The rows of Y fall into a few groups, which share some directions, and each row is roughly a mix of its group's hidden directions.
Y (122 x 11):
[[ -3 -48  11  30  -4 -20  -6 -21 -12 -56 -45]
 [  1   2 -47  11  -4 -58  27  19  44 -23 -19]
 [-18 -20  34  -9  -8  -5 -82  24   7 -10   1]
 [ -5   8  -4  44 -46  21 -29 -25  -1  31 -51]
 [-22  25  38  23  -2  46  47  28  -6   6  37]
 [-47  -3  43 -45 -38  17  25  16  24 -14  -1]
 [  8 -21 -22  32  15  -3  31 -38  47 -13  51]
 [ 56   0 -24  17 -14  12 -20  48 -26  -8 -41]
 [-12  16 -22   6  28 -18 -32  60 -23 -22  44]
 [  5 -30   0  -6  -1  44 -59  22  -2  38 -35]
 [ 20 -12   6   2 -52  21  65 -10 -30  25   3]
 [  5 -30 -23 -60   1 -14   2 -35 -18 -52   0]
 [  4 -32  52  36 -27  30  -1 -36  37   7  10]
 [ -8  -9  27   8 -23  48  38 -53  20  33   0]
 [ 18 -14 -14  16 -63 -23   9   2 -39  48 -13]
 [  2  33 -14   8  61 -13 -23  26 -10 -31  46]
 [  3 -16 -53 -17  37 -45   4  19 -19 -44  11]
 [-14  54 -22  46  27   4  -8   5 -48  13 -22]
 [-20   3  62   0 -28  30  13  35 -17 -33  30]
 [ -6 -57  23   4  13  -6 -31 -23  -5 -55 -32]
 [-32  33  -1   6  53  14  -8  34   6 -33  45]
 [-53 -12 -40  30  25 -17  38 -19  22  -3  29]
 [ 10   5   0  36  59  25  30  -4  12  23  50]
 [-16  26  46  16  -8  64   6  43  16   6   1]
 [ -2 -12 -26 -15  49  -8  68 -20  -4 -30  13]
 [ -5  10  35   7  23  44 -18  -4  17 -71  -8]
 [-19   9  49 -52  48   7  23  -2  26 -12 -19]
 [ 12 -24 -40   5   9 -58  -8  -2 -52  22 -23]
 [ 32  47 -40   5   0  14  14  24 -26  50 -24]
 [ 19  31  11 -42  27 -35 -31  26 -19 -48 -11]
 [ 27 -13  47 -50  32   8  15  14   9 -20  45]
 [-34 -23 -24  21  28  20  36 -44  35  12  32]
 [-55  10  23  34  29 -54 -15   9   6 -11  23]
 [ 21  13  43 -10 -39  -6   9 -60 -17 -12 -36]
 [-44  -4  19 -26 -57  31  30  24  24   2 -20]
 [ 52  17  -1  20  10  42 -30  15  -5  48 -30]
 [-52  -6 -26  23  50   3  -6  36  -2  28  32]
 [-51 -10  55 -18 -20  12  -9  32  -9 -38  20]
 [ 18  37  20  -7  -5   5 -77  27   2   6 -26]
 [  6  13  36 -20  14  62  -5  -1   9  59   5]
 [-23  -1  14 -44 -15  19  38  64  22  17  -5]
 [  1  -1  -5  10 -43  30  49  49  -1  27 -35]
 [ -9  -1  11   6 -10  45  23   5  76 -30  -1]
 [ 38  31 -37 -23  33  16  30   2   1 -51 -19]
 [-40  23  61  14  -1  36  -7   2   5  33 -34]
 [-12  16  29  -5  -7  13  66 -33 -40 -15  30]
 [-53  39  26 -43  11 -19  22  16   3  -5  38]
 [ -8  29 -75  -5  41 -13 -14  11  26   9  -8]
 [-15  18 -27  15  74  -6  -4  38  16  13  28]
 [ 47  48   1 -53 -21   0  20  12 -32   0 -16]
 [-13 -21  -9  38  58  -8   2 -32  -2  40  36]
 [ 39  -2  26 -12 -36  -1 -19  32 -10 -60  29]
 [-50 -25  14  11 -49 -24   1  19  26  45  -9]
 [  2  12  26 -12 -23  37   6 -43  39 -51 -27]
 [-29  10  11  47 -15 -66  25  23   5   7  21]
 [-51 -23  20  44  14  30  29  35  -1   5 -30]
 [-59 -12   9  31   0   0  50  35 -13   8 -31]
 [ 14 -34  29  16 -40  18  16 -58   3  19 -34]
 [-15  31 -21  14  26   6 -31  51   6  55  20]
 [ 17  42 -15  30 -22 -35  49 -24  23 -34   9]
 [  7 -51  -9 -11  55 -23  -2   7  -9 -55   6]
 [-18  14 -28  -5 -24 -29  75 -24  -6 -18  15]
 [ 21   0  22  -4  -3  14 -33 -42  53 -22  47]
 [-44  38  -7 -19   9  37   2  42  27 -34 -26]
 [ 32  -1 -37  31 -39  28 -23  43 -12 -19 -32]
 [-36  18  14  10  -8 -46  47 -22  26 -30  36]
 [ 24 -16  18  -5 -51  -2  48 -48  14 -23  22]
 [-39  -5  32 -38  46 -37  16 -18   3  29  25]
 [-20  -4   5  17  29  44  47 -47  30  26   8]
 [  1   5 -45  -9   6 -68  20   9 -42   6 -23]
 [ 28 -21  43 -48 -10 -47 -23   3 -28 -21 -12]
 [ 30 -14  32  21  10 -31  -5  11 -56  15  50]
 [-24   3  21  47 -51  -2  -7 -23 -53   6  18]
 [-13  24  24  24 -19  36 -27   1 -13 -71  -7]
 [ 32   3  40  39 -27 -15 -42  41  21   4  22]
 [ -6  -2  52  10 -47  38 -21   0  11  50   2]
 [-13  19 -26   6  31 -36 -24 -25 -35  31 -52]
 [-28  29  45   7  40  23 -18  -9 -10 -57  -1]
 [-20  18  14  26  -7 -25 -47  58  35  22   0]
 [-12  -2  11  -6  57  18  10 -50 -14 -51  18]
 [ 10   1   7  45  20  16  70  -7 -15 -38  11]
 [  6  10  38  -6  15   0 -65 -27 -23  11  46]
 [ 21  43  20  -3  33  42  27   5 -49 -27  13]
 [-46  -4  38 -48  21  -9  24 -21  36  -1  30]
 [ 12   0   2  65  23  55  27 -18   4  18  12]
 [-37  62  20  15 -25  28   2   9 -24 -40  -7]
 [-34   3  35 -28 -20 -18 -44 -15 -32  44  24]
 [  6 -65  36  33 -16  18 -33 -27  22 -11  -2]
 [ 24  11 -28 -15  19 -39  13 -36  25  12  61]
 [ 34  -6  19  -3  -4  25 -60 -25  44  -3  35]
 [ 24 -18 -24  -1  69  40  22   0   6  31  17]
 [ 39 -11 -36 -48 -14 -29 -19 -53   8  -4  10]
 [ 12 -28 -62  11  29  37   0 -15  -4  48   2]
 [ 25 -41  21  15  10 -23 -52  37 -16 -36 -17]
 [ 38 -34   1   7 -10  57  39 -36 -27   0   0]
 [ 11  27 -27 -57  10  -2 -30 -12  52 -30  -6]
 [-52   5  50  32  -1  13  10   6  45 -14  27]
 [-16  -9 -11 -20  11 -44  44  12 -40 -51 -18]
 [-13   5  20  48  33  16  52  -4  11 -48  17]
 [ 39 -18 -25  50 -21  31 -28  17 -19 -12 -40]
 [  9  10  49   5 -42  49   0 -27  15  42 -10]
 [ -5 -12  25 -32  55 -27   1  34  -3 -48  23]
 [ -8  37   8  26   2 -12  63  45 -19  31   3]
 [ 30 -17 -11 -47  33 -45 -40  16  11 -31   0]
 [ 18  23   6 -14 -54 -11  64 -13 -18  10  25]
 [ 11  14 -45  14  41 -17  21  28  21  14  56]
 [-36 -42   8  32  -3  23  42 -18  19  37  32]
 [-42  16 -37  25  15 -27 -46 -38  -6 -20  26]
 [ 22 -10  50 -19 -23 -19 -33  46 -32 -23 -21]
 [ 12 -10  52   5  -1 -32   7 -12 -41   4  61]
 [ 16  28 -39   2   0 -35 -36  46  13   9  46]
 [ 23 -12 -42 -55  10  35 -20  -5  -6   1 -49]
 [ -4  44   1 -10 -36   3  49  34  50 -16   2]
 [ 18 -33 -12  10 -46 -32  -2 -32   3  14  60]
 [-19   3  40  27 -23  32  12   8  66 -11  25]
 [ -9  46  11  -5  17 -65 -15 -10 -10 -17  44]
 [-22 -18  27  35  44  -2 -56   5 -37  15   7]
 [-12  54   3 -55  10 -25 -50  10  -6   2  11]
 [  5 -36  47  21 -49  30   0 -44  15   4 -13]
 [-35  12  24  31  -6 -53   4  -4  43 -14  41]
 [-20  44 -23 -20   3  37  25  -5  -2  65   5]
 [-11  -6 -42 -13 -16 -80  24 -11   1   2  -8]]

Here is one row of each group, with its name. Which group are the others in?
[ 19   2  -6   5 -49  29  43  -2   6  41 -48]  D
[ 33  29  22  42  15  20  35  23 -51  -9  19]  W
[ 60 -34 -30  -2  24  23   4   8 -39  12 -32]  J

[ 26 -36  18 -15 -12 -23 -30 -39 -14  -6 -61]  D
[  5   7 -47  19  58 -16 -34  -9  -9  14 -42]  D
[  2 -56  -3  26  -3 -23  48 -26  -2 -47   3]  J
[-12   0   9  19 -22  33  61 -52  17  27   1]  J
[  9  12  23 -67 -16  -5 -56  21  -9 -13  12]  J
[ 45  37 -12 -21 -34   0  24 -25  35 -31  32]  D
[ 38  16 -17 -14 -39 -24 -27   7  65   2  17]  W
[ 13  18   8  29 -33  -1  31 -69 -15  34  -2]  D
[ 18  16 -25   8   4 -78  10  -2 -45   4  13]  W
[-38  -3 -22 -21  56  29 -27  10 -22  27 -34]  J
[-37 -23 -24   5  25   0  -5  38 -30  19 -61]  W
